One vector is turned by the same rotation once a step. Each row is the vector after some number of steps, and that number follows the row.
The counts run from 0 to 336.
[ 81 109  78 102 150 113 108 180 129  81 132 110 108  97 100 119 129 134
  84 121 130 150 127 128 110  98 112 113 135 127 148 169 151  77 114 122
 141 129 112 212 118 126 185 122 152 147 115 155 177 127 125 110 119 138
  98 160 121 134 141  90 137 110 124 120  97 115  89 125 156 118 108 160]
35
[104 129  75 112 146 119 126 165 123 102 137 167  88 103 111 106 136 143
  86 156 137 155 122 148 120 118 152 114 166 103 133 124 193  65 131  91
 135 121 109 205 104 123 150 113 135 158 130 145 145 155 113 106 139 145
 113 147 159 120 145  76 120  91 126  94 102 107  86 148 130 129 125 149]
158
[105  93  63  89 135 128 126 163 109  87 163 122  95  62  95 131 113 162
 101 141 145 138 126 133  90 122 120 134 143 133 119 149 163  62 111 123
 159 144 115 189  94 128 154 132 136 149 106 150 162 136 132  88 117 110
 114 141 146 115 127  75 110 127 117 104 108  92 110 140 136 122 127 157]
305
[ 88  83  66  79 163 156 124 165 120  94 135 108 115  84 118 130 116 126
  85 125 145 140 137 116 125 110 129 114 151 126 135 168 158  71 105 136
 157 108 150 200  90 134 170 122 149 145 107 128 140 159 145 119  98 123
 102 139 137 125 120  89 144 105 129  99 101  89 103 153 135 103 116 150]
187
[ 85 106  91 110 155 127 129 159 118 102 135 169 102  98 141  97 108 109
  82 123 136 158 121 126 130  99 129 117 164 130 131 162 181  77 135 104
 150  97 124 204  94 144 159 111 165 159 102 117 133 154 124  90 127 149
 119 142 118 113 138  92 171 110 128  97  88 106 111 149 127 130 129 151]
9
[ 85 109  62  98 147 128 117 187 131  81 138 104  95  88 102 135 130 145
  95 139 135 145 122 134 113 113 107 103 143 119 145 149 159  79 123 118
 144 140 111 199 111 114 185 126 150 147 113 162 183 135 124 109 126 141
 107 162 131 123 136  90 126 123 126 119 103 127  94 131 164 116 109 155]
38
[118 101  70 105 131 137 141 170 110 101 179 151  87  77  96 130 118 144
  84 143 143 138 104 137 109 112 127 117 157 121 117 132 178  86 133 107
 149 123 120 188  96 140 166 122 145 161 108 141 149 141 131  90 128 137
 119 139 173 106 133  69 118 124 121  90 107 113 123 146 148 116  93 138]
62
[105  94  63  82 132 142 121 181 117  85 154 122 100  79 104 126 102 171
 103 128 112 155 138 132 128 110 104 131 143 142 135 145 169  80 119 124
 148 132 116 200  91 160 177 108 146 131 107 135 149 131 126  86 109 122
 113 159 124 121 136  92 149 117 106 120 118 105  92 140 157 113 112 153]
130
[105  96  77  92 138 131 140 157 103 103 171 143 110  77  93 118 118 138
  84 117 138 140 113 134 100 105 128 120 159 140 108 146 171  76 127 131
 162 110 137 203  99 150 163 115 134 153 109 132 138 136 140  94 102 117
 103 140 175 113 127  76 129 112 115  93 104  93 109 141 136 120  87 140]
71
[ 92 105  68  89 143 147 149 173 105  87 158 148  88  87 108 122 116 138
  93 130 120 132 131 146 117 101 104 113 175 144 116 137 168  93 139 124
 156 113 121 199  88 152 170 118 152 137 102 122 156 135 127  74 119 139
 116 156 150 116 125 105 159 126 104 105 109 116 104 159 154 123 108 142]
235
[ 95 106  84 117 150 106 117 180 120 101 139 136 114  96 119 113 129 126
  72 137 144 162 102 115 139 114 123 100 140 109 134 165 187  86 133  94
 147 107 113 195 109 111 174  99 156 164 114 162 139 150 118 120 123 154
 111 141 134 121 149  70 142  98 144 105 106 112 104 133 151 122  97 146]
275
[102  87  68  87 129 140 123 172 118 107 164 129  95  80 131 135  95 161
  97 136 126 168 118 132 136 107 105 135 136 130 134 156 188  83 130 103
 150 131 110 196  94 150 170 111 166 151  98 131 132 138 124  90 114 125
 123 141 115 106 134  88 157 125 124 120 115 100 104 141 162 109 113 140]
119
[117  97  78 103 127 136 137 169 109 104 183 153  85  82  93 127 116 137
  76 132 137 142 110 142 102  98 130 121 149 121 123 139 170  85 125 112
 140 119 116 202 102 143 171 124 147 164 113 137 154 131 135 100 124 134
 111 134 173 105 134  69 121 124 121  95 105 113 116 150 155 111  94 135]
60
[113  85  80  96 138 122 119 158 109  83 162 127 105  65  87 119 108 147
  84 124 137 143 135 125  90 107 128 139 132 140 127 162 149  64  99 127
 150 129 114 199  96 139 161 128 140 149 109 143 157 129 140  95 113 111
 107 133 144 123 132  70 118 118 119 107 103  89 111 145 136 120 123 159]
302
[119  92  86 110 147 114 115 169 109  76 154 138 112  64  92 108 105 141
  77 133 137 139 133 111 109 118 133 133 132 137 124 169 155  71  97 111
 150 119 113 192  87 135 157 116 141 147 107 154 151 143 135  91 121 127
 113 135 138 128 143  61 122 110 120 100 105  90 125 144 123 126 129 164]
299
[116 107  92 113 144 114 131 163 102  96 168 166 109  82  93 102 116 133
  71 129 136 139 110 126 112 107 136 118 153 133 108 153 176  84 121 105
 154 107 122 199  96 148 155 107 139 154 108 142 132 142 133  88 121 134
 111 140 170 120 142  64 126 102 114  84 105  94 123 140 127 129  99 144]
67
[ 77 100  78 103 150 124 109 169 131  93 132 128 116  94 120 108 113 131
  89 108 138 156 120 120 120  95 114 116 150 143 146 175 163  71 122 130
 152 119 132 212 110 153 182 117 157 147 102 130 151 138 134  95 112 133
 101 162 105 122 136  92 153 111 119 111  87 106 104 120 137 120 108 161]
23
[ 79  99  83 106 154 119 108 168 130  94 129 134 117  94 121 101 112 129
  88 112 138 157 122 118 126 100 118 116 150 140 144 175 164  72 121 122
 151 118 130 209 106 155 178 113 157 147 101 132 145 142 131  93 114 136
 102 161 104 122 142  91 159 109 120 108  87 106 107 118 130 124 113 163]
22
[ 81 114  74  90 143 133 140 169 126  85 130 152  88  89 109 119 126 142
 110 127 140 142 124 147 106 122 120 106 185 136 125 133 166  63 142 131
 166 119 131 191  89 132 168 123 134 148 104 128 173 150 120  74 123 140
 109 158 137 116 133  98 144 125 121 105  90 126 104 144 120 137 117 163]
248
[108  87  65 101 142 138 129 189 116  93 160 120 100  73 117 133 116 138
  83 146 143 153 107 109 141 123 113 103 141 113 131 156 178  91 125 106
 154 112 120 178  90 119 181 107 154 158 104 153 149 154 127 113 117 151
 121 136 139 112 141  71 138 117 141 105 114 117 118 145 164 106  95 143]
283
[ 79 106  77 111 157 124 115 170 127  91 127 146 112  89 133 103 109 134
  98 127 147 154 114 116 137 115 116 109 159 137 134 166 181  74 132 110
 159 118 132 195  94 148 170 111 158 147  93 135 142 155 125  80 125 146
 118 166 100 117 141  87 158 110 121 101  88 109 119 120 121 129 119 162]
19
[102 112  58  97 144 143 135 165 121 120 151 150  91 100 125 121 131 142
  90 153 147 155 105 139 131 118 139 106 170 101 129 123 204  76 139 103
 147 116 134 200 101 133 159 113 141 161 122 134 127 163 126 111 124 141
 112 146 162 107 131  82 129 100 129  86 106 105  91 146 142 110 103 134]
167
[ 77 116  92 109 146  98 113 164 128 106 126 146 112 108 115 106 137 127
  80 122 147 168 103 132 117 106 135 105 150 115 142 164 178  66 140 107
 147 116 114 212 125 113 171 111 148 169 119 150 152 142 116 119 122 139
  98 147 133 122 147  80 141  99 141 107  87 113  89 123 136 130 102 152]
265
[117  80  81 102 140 131 121 177 112  87 163 124 110  68  97 119 105 128
  68 121 134 151 127 110 120 106 123 125 128 130 133 169 152  85 101 122
 147 103 120 194  90 138 178 114 151 154 108 144 150 138 138 112 108 135
 109 126 140 121 141  68 137 112 132 105 107 103 120 154 154 108 104 149]
290
[ 99 103  78 103 156 135 125 160 114 116 146 147 115 104 121 104 123 120
  69 126 138 154 116 126 135 100 146 111 159 116 131 150 187  81 121 111
 144  93 139 212 105 148 163 105 148 155 122 125 114 156 136 123 108 135
 101 139 157 121 135  79 142  86 127  89 101  90  92 147 140 111  99 137]
173
[ 80 113  81 112 161 104 103 182 129  76 121 119 117  96 106 105 129 137
  84 130 131 148 125 117 126 110 114 106 141 131 140 173 163  77 118 112
 146 129 114 204 109 126 177 111 152 142 106 163 165 141 120  99 125 146
 105 168 113 136 148  85 140 103 120 114  96 112 101 117 138 129 116 168]
32
[ 84  90  75  86 135 129 129 165 119 113 156 132  90  88 140 146 107 145
  96 145 139 173 114 142 121 113 115 132 141 110 134 155 192  69 137  91
 156 131 104 194  95 112 158 120 168 168 105 137 140 149 121 107 123 128
 124 124 121 104 133  88 150 129 146 120 108 103 100 153 156 116 129 139]
108
[ 94 107  79  97 141 101 122 148 102  96 155 129 106  82  91 113 123 149
  84 129 128 145 127 139  79 104 126 142 140 134 116 156 169  62 115 115
 149 138 103 216 114 127 146 126 139 151 120 153 149 123 130  99 117 100
 102 140 154 125 128  84 118 108 115 109 104  78  87 142 138 130 127 150]
313
[103 109  86 111 145 113 120 181 120  84 152 130  92  96  89 118 125 122
  66 133 126 148 125 137 106  94 126 115 133 116 145 156 152  83 112 103
 126 122  96 212 115 118 179 124 155 159 122 156 175 123 124 116 134 146
 103 141 149 128 144  76 124 112 129 115 100 120  97 147 163 117 109 151]
46
[118 105  92 116 137 116 129 170 110  97 172 159  93  90  91 114 115 123
  59 132 129 146 117 135 108  94 137 123 139 121 129 151 164  85 114  98
 132 112 104 209 104 138 168 119 154 164 118 145 154 129 129 103 133 142
 109 134 168 119 146  64 123 112 124  97 103 111 114 150 149 121 102 141]
57
[108 110  68  98 144 127 119 186 119  70 137 133 104  79 100 114 109 174
 104 145 111 148 144 128 135 129 111 121 151 140 126 140 173  79 118 107
 152 131 109 191  81 146 165 102 138 123 108 150 152 144 120  75 122 139
 119 164 124 132 145  86 140 103 103 115 121 105  98 139 137 129 125 164]
134
[ 92  99  84 101 141 116 123 170 117 104 152 146  97  88 141 129 103 147
  89 150 133 172 115 128 136 117 119 129 137 112 130 163 199  77 135  75
 153 126 100 190  90 118 152 110 171 162 100 145 129 152 115  94 129 135
 131 130 113 110 144  79 154 119 139 114 110  97 108 146 143 127 134 144]
111
[104 108  65  83 136 134 126 176 123  79 138 124  91  88  87 122 120 164
 101 130 112 150 152 148 107 113 123 128 154 136 142 131 156  66 115 127
 140 130 110 208  96 142 174 120 132 132 125 138 171 131 124  95 117 124
 102 156 140 130 136  94 133 109 108 121 111 111  76 148 147 121 124 161]
141
[ 99  86  80  92 129 130 119 166 116 110 166 134  99  88 128 130  95 148
  87 124 121 174 120 131 129  95 111 142 128 130 140 163 182  79 127 102
 143 125 105 209 101 149 168 112 169 157 102 127 128 132 128 100 113 122
 117 134 115 109 137  85 161 121 125 122 109  96  99 144 161 110 113 140]
117
[ 71 114  73  90 139 121 128 166 135 104 128 139  91  98 116 128 138 143
 105 130 154 158 107 145 107 120 125 104 171 119 140 143 180  56 152 126
 160 131 125 198 114 114 172 127 139 165 113 140 173 147 117 101 122 135
 104 154 135 112 136  92 134 122 137 106  87 127  93 126 131 130 107 156]
259
[ 91 110  85 114 160 113 119 163  96  94 157 151  99 104 116 112 122 128
  71 150 124 138 128 135 121  85 114 126 135 123 123 165 179  92 129  81
 134 136  90 217 115 129 148 121 179 149 106 148 140 127 115  94 139 130
 120 151 139 126 133  84 142 110 104 103 109  86 102 145 153 128 131 140]
218
